One turn moves every row onto another: examples first, then more rows asked:
z258: [-15  -9 -11   3 -21   5  16  11  -9 -11 -29  -6  15 -14   3  12   5  -2
  -4 -17]
z364: [ -3   4  -8 -19 -14  -8  -8 -20  -3   0  23 -13  -4   3  -2   1   1 -15
  -3  11]
z599: [-10 -22   9   1   5  20 -15  -9 -12   0 -28   6  12   0 -24   3 -15  -9
  -7   2]
z49: [ -5   7 -27  -4 -17   2  13   1   8  17  -4  13   3 -10  10   2   0  17
  -1   6]
z582: [ 12 -32   4 -12  -4 -15  -9 -11  -6  -4 -10 -11   4  -1  -3 -11  15 -18
  18 -13]
z942: [ 11  -4   2   4 -11   3  -3 -13  -1 -46   3  -1   6  -4  -2  -2  -3  -7
  -4  -4]
z523: [ 18  20   5   8  -8  -6   4  -7  -9 -29  -6  -1  -7 -13   0   0  -4   8
   3   4]
z446: [  3 -23  22  -7  -2  18  -5 -14 -17  25 -28   0   4 -10  -6  -1   3  -9
  -4  -7]
z276: [  0 -14   3 -21 -11   7   5   2   0  14 -23  -1   9 -16  17  18  -2  12
 -17  -5]
z506: [  2  -3 -12   9 -12   8  -7   5  -4  -4   7   4  -8  31   9   3  17 -15
  -3   0]
z700: [  5  16  -2 -10  -3  34  -6  -6 -10   5   6  -5 -18   6  -7  -3  -4  -9
   0   1]
z413: [-19  -4 -17  -1   6  -9   7 -12   1  -8 -36  -3 -19  -3  -1  -2 -11  14
   0  -6]
z75: [  5   3  -4 -15 -15  10  12  10  15   9 -29   4  -1 -10   5  11   4   6
  -7  16]
z9: [ 11 -36  -1  -6  -4  -1 -33 -11 -16  -5 -10   4   9  -9  10   1   0  17
  -5  -4]
z397: [ 10   4   6 -19   1  16  13  10  -2 -15   9  -7 -11  -7 -12  -9  -8   0
  11  -3]
z254: [ -8  11  -9   6 -12 -10   2  -6  -4  11 -34  -6 -19 -12  11   7  -6  -2
  -1 -15]
z516: [-26  -6 -12   0   6  15 -11 -14   5   9 -12 -11  15 -12   6  -9  -3  23
 -10 -13]
z817: [  1   9  15 -18   5  -7   4 -15   2 -12   5 -11   5   9  -5  -6  13 -10
  -3  18]
z773: [ 18 -18  -3  19  -3  14 -19 -23  11   6 -14  12  20   8  -8 -10   8  -3
   3   6]
z108: [  2   8 -24   7  -4   3  -3  -3 -12  -2   4   3 -24  21   4   3   3   9
   4  12]
z158: [  8  14 -15  -3   3  13   7 -25   9  -5 -20   1   6 -19  14  -5   6  21
  -3   4]
z263: [ -8   5 -30   0  -3  16 -11 -17  17   1 -10 -18  -1 -19   2 -11  -3  15
   4  -2]
z841: [  8 -31  -3  -2   2   1 -13   7 -12  13  -9 -19   5 -10   0   3   0 -11
  18 -24]
z967: [ 17  -4  -7   0 -16   1  -6 -19 -25 -18   0  -7  -7  20   7   1  19 -10
   6 -13]
z628: [ -3 -19  13  11  -8  -4 -30   6 -12  10 -12  14  18  -2   2  -7   7  12
  -7  -2]
z643: [-11 -18   7   1 -15   1 -21 -23  -9   4 -15  12   7   8 -23  -8   0 -24
  -4   5]
z726: [-12 -38   0  -7   1   7  -4 -10 -11  14  -5  -6   4 -14 -16 -15 -10   4
  10 -16]
z710: [-19 -13 -28   5  -5  24  -1 -13 -14  -8 -31 -13   6   2   8   6  10   1
  -7 -14]
z517: [ -4  -1   3   5 -21  -5   3  -6 -18 -28   3  12   6  18 -18  -7   4  -3
   0  -2]
z299: [ 27 -34  -8   3 -18  -3  -6  -5  12   2  -2  11  17  -6  -4   1  -1  -4
  12   0]

z710 turns into z397
z49 turns into z967
z263 turns into z942
Now find these:
z516 turns into z523
z364 turns into z9

